(in the rows, 128 means zero)
One turn sends every row of this set to another row. A few are shown first. Where does it send the rows asked after them?
z_86: [155  88 134 142 120 117 118 160 108 138  80 144]
z_833: [127  60 132 132 132 110 122 146 106 139 124  92]
z_294: [119 137 150 117 130 123 160 151 104 169 119 128]
z_874: [156  89 142 156 136  90 118 151  91 113  99 129]
z_626: [121 100 139  97 130 122 100 119 124 102 140  93]
z_893: [165 118 171 119 120 104 127 157  97 143 103  98]
z_284: [121  98 115 118 110  72 108 142  94 146 141 126]
z_604: [105 151 144 143 141 107 141 145 111 164  85 134]
z_861: [141 131 132 159 117 114 135 180 116 147  95 145]
z_432: [139 143  94 142 128 112 130 112 106 131  90 100]
z_431: [141 103 103 124  98 111 115 127  94 154 102  98]
z_797: [118  99 164 118 122  83 108 114  86 121 118 128]
z_473: [103 110 127 124 129  77 141 114  89 151 109 111]
z_846: [131 123 108 143 135 139 136 175 150 145 107 134]
z_880: [128  69 131 129 159 107 117 141 123 106 120 146]
z_759: [127 102 160 132 129 104 113 186 145 123 125 145]
z_930: [130 154 134 133  89 114 118 140 114 148  91  95]
z_932: [123 125 120 104 132 151 145 120 130 124  93 143]
z_767: [127  68 131 129 137 108 124 167 125 146 117 150]
z_849: [117 145 100 122 159 135 117 133 138 131  97 143]
z_572: [117  93 155  96 141 114  98 115 127 119 137 107]
z_35: [114 117 117 140 125  83 138 113  78 146 110 127]
z_422: [142 110 140 129 128 139 109 171 161 112 100 131]
z_40: [111 101 168 115 112  81 113 123  95 114 122 103]
z_815: [121 102 137 136 132  93 108 172 120 106 160 114]
z_63: [112 152 117 107 142 117 115 136 131 121 156 100]
z_305: [134 182 125 124 132 105 112 130 116 122 108 104]
z_860: [112 140 140 109 147 114 112 138 149 126 153  92]
z_404: [133 102 165 141 120 110 124 138  97 149  71 103]
z_589: [123 115 146 101 113  78  80 138 122 109 125 135]
z_928: [165  76 115 108 141 100 123 147 122 128 118  96]
z_273: [143 127 123 149 152 149 142 149 130 149  96 105]
z_988: [ 96 156 124 113 116 116 127 140 150 152 119 110]
z_613: [135 138 106 121 135 104 124 103 102 141  78 105]
z_588: [127 114 112 123 139  71 139 164 136 106 145 127]
z_563: [139 137 126 126 139 120  86 152 137  82 120 133]
z_571: [145 121 129 168 140 102 149 164  96 151 109 114]
z_358: [138 172 126 135 129 112 116 133 135 118 114  87]
z_609: [105 115 157 131 158 115 124 158 145 110 138 149]
z_492: [132 143 164 135 147 147 120 153 148 113 100 123]
z_331: [111 121 121  89 127 118  92 123 159 122 113 123]
z_686: [130 143 140 119 119 102 126 143 135  77 101 146]

z_932 turns into z_686
z_422 turns into z_759
z_273 turns into z_492
Where do these go?
z_626 turns into z_40
z_358 turns into z_860
z_833 turns into z_404
z_284 turns into z_431

